The same turns and mirrors carry the whole set onto itself, and each row onto the other rows of its family. Which rows share a family with each named row? Give them in list order.
These 32 rows form 4 families of 8 rows each.
gutar: [15 -9 -1 -3 -1 10 23  3 -7  7 13 -2]
vogu: [ 24 -12  -4  -9   8   3  -4   0   0  10  -5  -9]
pumem: [  6 -13  -7   3  13  10   9   1   4  15  -6 -14]
mek: [ -7 -10   7  -4  -2  11  17  -6  14   3  23  -3]
lav: [ -5  14   0   5  -9   8   5  -9  15 -14  18  14]
somu: [  0   6 -11   5  -6   6 -25   0  12  -8  18  -5]
busam: [  0   8  -8   0  -4  -9   4 -14  -8  -6   2  21]
rato: [  6   9  -6  -5  -8   2 -27  -3  11  -8  14   8]
Nanal: [  5   5  -1  -5   0   5   0 -11  25 -14  19  16]
sali: [-10  -5   3   0  -5   5  13   4  21  -8  19   0]
Kob: [ -7  11  -1  10  -4   6  -1 -18  16 -15  15   8]
kaso: [  7  10  -9   9   1  -3   1 -12 -12  -7   0  21]
Bofo: [ 12  -2  -6   0  -3   4 -27  -6  -4  -1  -9   5]
terez: [  6  11 -13  10  -4 -15   1 -17   3   4   5  15]
zuz: [ -4  -4  -5   6   1   5  12  -5 -20  14   2   0]
mebi: [ 22   0   0  -6  -5   4   5   0  -2   6 -12 -11]
boke: [ 16  -2  -5   7 -12   9 -23 -15  -1   7   2   9]
pogod: [ -7  -8  -8   9   8   4 -23  -1  14  -3  21   4]
lefa: [ 16 -13  -1  -5  11   5   2   2   2  14 -13  -5]
dez: [  2 -10  -4  -3   8   2  19 -12 -13  11   7   9]
gedo: [ 14   3  -4   7   4   1   0 -19 -18   3   3  14]
viruz: [  8 -11  -1  -5   3   2  18   0 -14  11   9  10]
pesa: [-11   6   0  10   0  -4 -10 -18  11 -11   9  16]
roze: [ -5 -10   8  -8   4  25  12   1   2  -5  16   1]
Bipa: [ 15  -5 -17  -6  -7  -7  -9 -13  -3   6  -9   1]
gabo: [ -2  -6  -3  -4  15  -1   5  13  13  -4   6 -15]
nima: [  7  -8  -5   2   8   5  -2   9  20   6  12 -20]
vogi: [-3  1  4  4 11 19 -8 11 17  1 17 -7]
kodef: [ -5   2  -7  11  -3   6 -25   3  16  -5   9  -6]
Pupi: [-3 -5  4  2  3 19 20 -7  9  3 24  1]
tekev: [  4  -2   3  -1  15   9  -4   7  17   8  17 -17]
nep: [ 11  -5 -15   0 -10   2 -19  -7  -3  -2 -11   7]

Same family as rato: gutar, pumem, sali, gedo, pesa, Bipa, vogi
Same family as mek: somu, Kob, kaso, lefa, viruz, tekev, nep
Same family as busam: vogu, lav, Bofo, dez, nima, kodef, Pupi

The same turns and mirrors carry the whole set onto itself, and each row onto the other rows of its family. Which rows share a family with each named row? Give them in list order.
These 20 rows form 5 families of 4 rows each.
dufa: [  9   3   6   7 -12 -13   0  -7 -14   9 -14  11  21  17 -14 -28 -13  -8
   1   5]
Rofug: [ 11   3  -7  -1  -3  20 -33  -8  -6  14  26 -10  23  24  15  -8  -4   4
   3  29]
Beri: [  9   9   6  14  -4  -7   2 -11 -11  14 -14  12  23  12 -17 -22 -11  -9
  -3   3]
Nodip: [ 11 -14   0 -14   5   5  -8  -1 -29  20  11   7  25   6   0  -5   3  -9
  -7  25]
Kopag: [ 10   3  -4  -3  -1  24 -35  -3  -3  13  21 -11  22  27  15  -7  -2   0
  -1  24]
mos: [  8   4  -2   4   3  26 -31  -8  -5  13  25  -9  28  25  12  -1  -5   4
   2  24]
bilim: [  8   9  -6  -1  -3  20 -32 -12 -11  11  24 -11  28  27  19  -6   2   3
   1  19]
totus: [  2  14  -3  18 -10  16 -19 -21   8  -8  -3   1  23  23   3 -19 -25   4
  10  13]
gogo: [  5   1   9  10  -7  -9  -1  -6 -20   9 -18  12  25  17 -17 -18 -10 -11
  -2   5]
bef: [ 12 -17  -4 -16   5   4 -10  -4 -25  11  10   9  21   6   2 -12   3 -15
 -12  23]
vepe: [  5   5  -3  -3   4  25 -34 -14  -8  20  19  -4  26  24  14  -4   2   5
   1  27]
meso: [  4  15  -3  14 -11  22 -21 -16   6 -10  -4   5  22  22   3 -17 -27   0
   6   8]
zuva: [  9 -11  -1 -12   8   3  -5  -9 -24  23  10  15  23   9  -5 -11   6 -12
 -10  26]
rop: [ 10   5   7   7 -10 -12  -4  -4 -15   7 -14   9  21  18 -13 -25 -12 -14
  -6  -1]
siniv: [  5   7   3   9 -10 -11   6  -2 -10  10 -16   6  21  18 -12 -22  -7 -15
  -3   9]
lopi: [  7  12  -8  21 -15  19 -13 -23   5  -7  -3   0  20  21   4 -12 -21  -2
  11   8]
dapir: [  5  18  -2  18  -8  23 -20 -25   5   3  -5   3  24  19   2 -12 -23   7
  10   8]
gulu: [ 11 -12  -4 -15   5  -1  -8  -4 -29  13  11   8  24   5   1 -16   5 -10
  -8  28]
Tumo: [  3  13   1  22 -10  21 -17 -20   3  -4  -3   6  25  28  -3 -13 -25   2
  11   8]
zona: [  6  -7  -6 -20   1   4  -3  -2 -27  14  13  13  25  11   5 -11   3 -11
  -8  25]

Same family as Kopag: bef, meso, rop
Same family as dapir: Beri, vepe, zuva
Same family as bilim: siniv, lopi, zona

The same turns and mirrors carry the whole set onto itself, and each row onto the other rows of its family. Which rows share a family with each named row? Give them in list order.
These 27 rows form 9 families of 3 rows each.
Das: [ 12  -1 -12   9   9   8  -6  -6 -26  14  -6]
farov: [ 25   1  -4  -5 -24   2  -4 -32 -17   2  11]
veb: [ 12   2  -9  11  15   3   3  -5 -23   7   0]
bunus: [ 10  -2 -12  13   5  -7 -10 -13 -32   2  -1]
kebiz: [ 10   4  -2   0 -25  -2  -1 -24 -18  -5  21]
Vivav: [ 17  -1  12  12 -14   6  -8 -16  17  14   8]
Sevom: [17  1 -1 11 -8 -6 -9 -6 19 12  6]
kizi: [ 18   1   6  10 -13  -1 -14 -10  19  10   9]
bigaz: [ 17 -15  -1  13   4  -5 -15  -8  12   7   3]
fiso: [ 12   8   2   2 -24   6   1 -27 -26   4  14]
Dumes: [ 10  -6   8  14  -6  -1 -13  -7  13  20   0]
Ref: [  8 -13  -4  15  12  10  -7 -12 -26   7   3]
Dibu: [17 -4 13 15 -7 -4 -8 -9 17 10  2]
tafug: [ 21   1  -1  -3 -26  -8   2 -17 -20  -3  15]
dimu: [ 17   5  -2  12  14   5  -1 -21 -23   8  -8]
Dep: [ 17   2   8  11   1  -3  -9 -10  15  20   1]
Kuzal: [ 19   8   4   6 -27  -5  -3 -24 -14  -1  21]
pebor: [ 11  -4   5   7 -30  -7 -11 -24 -24   0  12]
bodat: [  6  -5  -9  11   8  11  -4  -9 -30  11   4]
Tafat: [  3  -8   6  10  -7  -3 -15 -16  14  17   4]
Lup: [ 14   3  -4  19  10  16  -5  -9 -19  17  -4]
nolip: [ 12  -2   8   6 -30  -3  -4 -22 -17  -2  19]
piped: [ 17   4   2  -5 -23   0  -1 -21 -26  -1  16]
neres: [ 18   1 -12   7  10  11  -2 -12 -30  12   5]
giboz: [ 11   5  -4  14  16   8  -5  -5 -20  11  -4]
Kaze: [ 20   4  -1  18  -4   1 -13 -22  18   7   5]
zomu: [  9  -5   2  -6 -22 -15  -5 -26  -9  -2  15]

Same family as veb: Sevom, tafug
Same family as giboz: kizi, piped
Same family as kebiz: Das, Dibu
Same family as zomu: bunus, bigaz
Same family as Vivav: fiso, Lup

The same turns and mirrors carry the whole set onto itself, and each row onto the other rows of its family. Which rows share a family with each named row? Give them in list order.
These 16 rows form 4 families of 4 rows each.
sovaf: [ -7   5  23   7  -3   0  -3   8  -5 -18]
val: [-7 -4  7  6  5 16 -5 -3 10  4]
durol: [-11   6  21   3  -6   1  -8  10  -5 -14]
fove: [-10   7   3   5  10  16  -5   1   6   4]
vob: [-6 -2  1  8  5 14 -4 -2 12 10]
Mil: [ -3  -4  -8  -4  13 -27   9  -2   2  10]
zeru: [ -5  -8 -10  -5  13 -23  11  -4  -3   8]
nufa: [ -1   7  26   1  -1  -6  -9   9  -8 -15]
topid: [ 16   0  -9  -3  -1 -25  -4  12  -1 -12]
dodav: [-8  2  4  5 11 18  1 -1  8  2]
paze: [ 16   1  -6  -7  -3 -21  -7  13   2 -16]
peben: [ -7 -10  -5   1   7 -22   6  -6  -1  16]
magof: [ 10  -3 -11  -2  -4 -25   1  11   2 -18]
deva: [  0   8  26   7   1   0  -7   9  -6 -13]
nis: [ -4 -14  -9  -4   6 -23   4  -6  -2  11]
vip: [  8  -4  -8  -5  -5 -27   1  12   7 -14]

Same family as val: topid, deva, nis
Same family as peben: vob, nufa, paze

The same turns and mirrors carry the whole set onto itself, and each row onto the other rows of its family. Which rows share a family with each named row? Give them in list order.
These 30 rows form 5 families of 6 rows each.
biza: [ -3 -14   4 -20 -11  11 -13   2 -18  -7   7  10  -8 -14  -2 -11 -13   1
  -8  -6   7]
ber: [  7   1   4  -1   5  15  -5   2  -5 -17   7   5   7   4   5  -2 -31 -14
  -1   1  -5]
Pano: [ -2  -4  -4  10   2  24 -24  -8  -3   3  15   0  -5   1  -3   2  -8   2
   8 -15   0]
riko: [  6 -14   3  -3   0  -6  26   8   1   9  -5  -1  16  -3   4  -4  -5   3
 -15   1  -3]
gemu: [  1  17  -4  -5  -1  13 -20  -3   9   8  15   4  -9  12  -4 -11  13   5
   4 -11  -4]
sel: [ -3 -15   7   1   4  22 -11  -1 -10  -3   0   5  -2 -11  16   5 -20 -11
  -1 -12   0]
seb: [  4   0  -9  19   2  -9  13  10  11  -4   5  12   8  -5   8   0   7 -22
  -8   3 -12]
Defug: [  4  -8  -9   1  -1 -11  23   0   3   9  -3   3  16   5   2   3  24  -3
  -6  -1  -4]
diti: [ -1  -9  -7   3 -12  -9   0   0 -17   7  -9  22   1  -9   9   0   9 -11
  -8  19   5]
kasi: [ -2  18  -5 -15  -3 -16  10   1   1   9   3  -2  -6   7   7  -3  23  -9
   3  12  -2]
teba: [ -4 -15 -11  -6  -6  14 -17 -13 -18  -9  14  11 -16   2 -11  -3   6  -1
   3   1   7]
Pof: [ -2  -3 -13   0  -7  -3 -14   4  -3   1  11  12 -25   7  -7  -6  20  17
  -2   2   2]
Boru: [  6 -18   6 -13   5   9  14  -3 -13  -2  -3  -4  14   4   3  -1 -23   3
  -6  -1   1]
Mipip: [  1  16  -9  -4   7  -6 -17   6   9 -18  13   6  -4  10   3  -6   7   2
  13 -15 -13]
gomag: [  1  -2  -8 -13   6  -1  -7  -4  -4  -6   7  -6   1  17  -3   2  10  22
  14 -20  -3]
veru: [ -4 -16  -2   4  -9  -9  -6   8 -14   8   0  11  -1 -23   3 -11 -12   7
 -11   5   4]
dolop: [  0  19  -7  -8  -4  -1  -7  -2   2   7  16 -10 -13  13  -7   2  18   7
  10   1   2]
bukin: [  1   5 -10   8  11   5 -19  -6  -3 -18  15   2   0  10  -2  -4 -17  -1
  15  -5  -8]
Feg: [ -6  -2  -8   8  10 -14   9   0   3  11  -6  13  -3  -2  19 -15  10 -14
  -6  12 -11]
todeb: [ -5 -13   6   2   9  -2   5  11  -1   5  -9   9  -5 -16  25  -8 -14  -8
 -11  -2  -8]
baviz: [ -6  -1  -4  -3   3 -20  20   2  -7   8  -4  -3  -1 -10  16  -1   6 -16
  -2  16  -3]
Divil: [  2  13  -9  -3   1  -7   0   5   9 -15   6  14   4   6  10   1  22 -22
   4  -7 -12]
Solu: [ -4 -11   7  -9   0  14  -1   2 -13  -5  10 -15  -8 -12   4  12 -20  -3
   4  -9   6]
Dig: [ -7 -14   4  -2   4  -8  14   8 -10   2   0 -10  -4 -21  14   3 -17  -7
  -4   2   0]
Pov: [  2 -16  -5  -6  10   8  -3 -12 -15  -7   5  -8   7  13  -4   2 -16  15
  11  -9   0]
puni: [ -1  16  -7  -9   2  -1  -3  -7   6   8   2  14  -4  14   8 -15  25 -15
  -1   7  -8]
zudu: [  2   4  -2 -15 -14  -6  -4  10  -6   2  -6  22 -14   4   8  -2  23   1
 -10   9   2]
pinul: [  3   2  -9 -16  -1  -5   6  -3   1  -1   0   3   9  16   2   6  31   3
   7 -14  -4]
siluv: [ -2   2  -3  -4  -3  16 -12  -8  -8  -2  20 -15 -11   6  -9  13  -1   3
  13  -7   7]
gik: [  8   0   5   9   1   1  10  18   9  -6   4   6   7  -8   8  -5 -21 -11
 -15   1 -10]

Same family as Pov: riko, Defug, Boru, gomag, pinul
Same family as kasi: dolop, baviz, Solu, Dig, siluv
Same family as puni: Pano, gemu, sel, Feg, todeb
Same family as veru: biza, diti, teba, Pof, zudu

The same turns and mirrors carry the whole set onto itself, and each row onto the other rows of its family. Which rows share a family with each named row? Give them in list order.
These 40 rows form 5 families of 8 rows each.
sig: [ -7  -6   1 -22  -1   4  -3  -8  -7  -3   8  -5 -16  10  19  -1   6  13
  -6]
fida: [-10  -9 -15   4  10   0   3  24  12  -2  -2   0   8 -23  -6   0 -13  -3
  12]
gupa: [  8   2 -17   1  16   6  17  12  13  15  -2   5   6 -11  -6   9 -17  -8
   8]
mif: [ -9  21 -16  -4  20   6   3   4   6   1  -6   8   1 -26  -3   7  -9  -2
  -1]
Tuvan: [ -1  -6 -22   8  17  -3   9   5   0  -4  -6  -2   0 -22  17   5 -17 -14
   6]
pabis: [  3  11 -14  -6  15   7   3  16  11   5  -4   0 -12 -24  21  -7  -9   7
   0]
vapok: [  3  -2  -6  -2   7  17  15  19  15   4 -10   6   0 -19  -7  -5 -19   1
   3]
melup: [ -7  -7   1 -23   7 -10  -9 -11   0 -10  13  -4 -22  16  14  -3  -7   1
   3]
ladin: [ -9  -7   9 -18   2 -12  11   5 -10 -14   6  -1 -10  24  -3   1  -8   5
  10]
maru: [ -2   1 -20  13  11   2   1   6  -2  -5  -7   5  -3 -22  15   5  -8 -15
   6]
zunav: [-12   3  -9  12   4   6   2  16  11  -8  -8   6  11 -20   1   1 -12  -5
  -5]
Zutol: [  6  19 -19   4  16   5   3   8   9  12  -1   6  -2 -14  15   8  -6  -6
  -1]
Kefad: [ -8  17 -18  -9  26   0   8   4   7   3  -3   0   0 -28   2   7 -13   0
   1]
foz: [ -5 -21  -1 -30   3  -1   8  -3  -4   2  10 -13 -12  10   9  -1  -3  13
   5]
Suv: [  2  -4 -16  15   9   7   3  10  -1  -5  -1   8  -4 -23   2   9 -11 -16
   8]
botov: [-14   0  -5 -29   2   2  -7   3 -11   4   6  -7 -24  21   8   5 -15  -9
   5]
lub: [ -6  10 -17  -9  25   2  11   9   7   4  -1   1   1 -28 -10   9 -17  -1
   7]
gaku: [ -6 -10  10 -15 -11  15  -1  -5  -6  -5   5   5 -11  12   0   2   5   9
  -7]
sime: [ -6 -19   3 -26   7 -10   0  -7   3  -8  11  -5 -15  18  -1  -3 -16  -2
  10]
batum: [ -8  -2   5 -19   5 -15   7   5 -12 -13  10  -3 -16  21   6   1  -3   7
  11]
nefi: [-12 -12  -6 -31   2  -5  -1  17  -7   2  13 -11 -12  18  -9   3  -5   3
   2]
Baf: [-16  -7   1 -23  -7   4  -1  11  -6  -2   1  -2  -4  23 -14   1  -5  -1
  -8]
kidip: [ -6  -3   9 -14  -2   0 -12 -10   0 -14  11   7 -20  16   4   0  -5  -2
  -4]
zav: [-14   3   2 -21  -4   4  -3   6  -9  -7   8  -3  -9  20   3   5  -5   2
 -23]
konal: [  3 -11 -17  10  15   2  13   9   0  -5   1   0   0 -23   4   9 -20 -15
   8]
rapuf: [  4  12  -4   3   5  19   4  16  12   0  -6  11  -7 -22   7  -3 -10   3
  -7]
Mel: [-10   4   0 -23  -2  10  -8   4 -12  -1  12  -1 -27  19   3  10 -14  -9
  -2]
lari: [ -9  -2  -4 -29   5  -4  -3  11 -10  -2  19 -13 -17  14   8   6  -5   7
 -13]
lofe: [  3  -3 -15 -12  17   4  14  20  15   9  -8  -4  -4 -21   7  -9 -18   5
  11]
zod: [ -5 -15  11 -17  -2   1  -2  -7   3 -12  11   6 -14  18 -11   0 -14  -4
   2]
roda: [ -8   7 -13   8  13   1   1  15   9 -10   4  -1   4 -25  17   4 -13   1
 -11]
lizo: [-13  -6  -2 -29   1   4   3   2  -9   3   3  -8 -17  24   0   5 -23 -10
   3]
fad: [ -5  -4 -19   0  18  -5   3  23  10  -3  10  -8   0 -28  10   3 -14   2
   6]
taf: [ -7  14 -14  -5  19   8   7   8   7   3  -5   9   2 -26 -14   9 -12  -3
   5]
tufed: [ -7   3  10 -15   3  -9   4   3 -13 -17  13   1 -18  20   7   4  -1   8
   3]
gak: [ -7   0  13 -13  -1  -5   9   3 -11 -18   9   4 -11  23  -2   5  -6   5
   1]
sok: [  7   7 -24  -4  22  -3  12  10  11  17  -1  -2   1 -13  11   7 -14  -5
   9]
mobi: [  7  13 -13   9  10  12   8  10  10  11  -2  13   2 -12  -3  11 -10  -8
  -1]
tefup: [ -5 -24   7 -22  -6   9  10  -1  -4  -1   7  -2  -7  12 -10   1  -4   9
   4]
bod: [-10  -3   4 -23  -3  12   1   2 -10  -1  10  -2 -19  21  -4  11 -23 -10
  -4]

Same family as sig: pabis, vapok, foz, gaku, rapuf, lofe, tefup
Same family as Kefad: mif, ladin, lub, batum, taf, tufed, gak
Same family as gupa: melup, Zutol, sime, kidip, zod, sok, mobi
Same family as roda: fida, zunav, nefi, Baf, zav, lari, fad

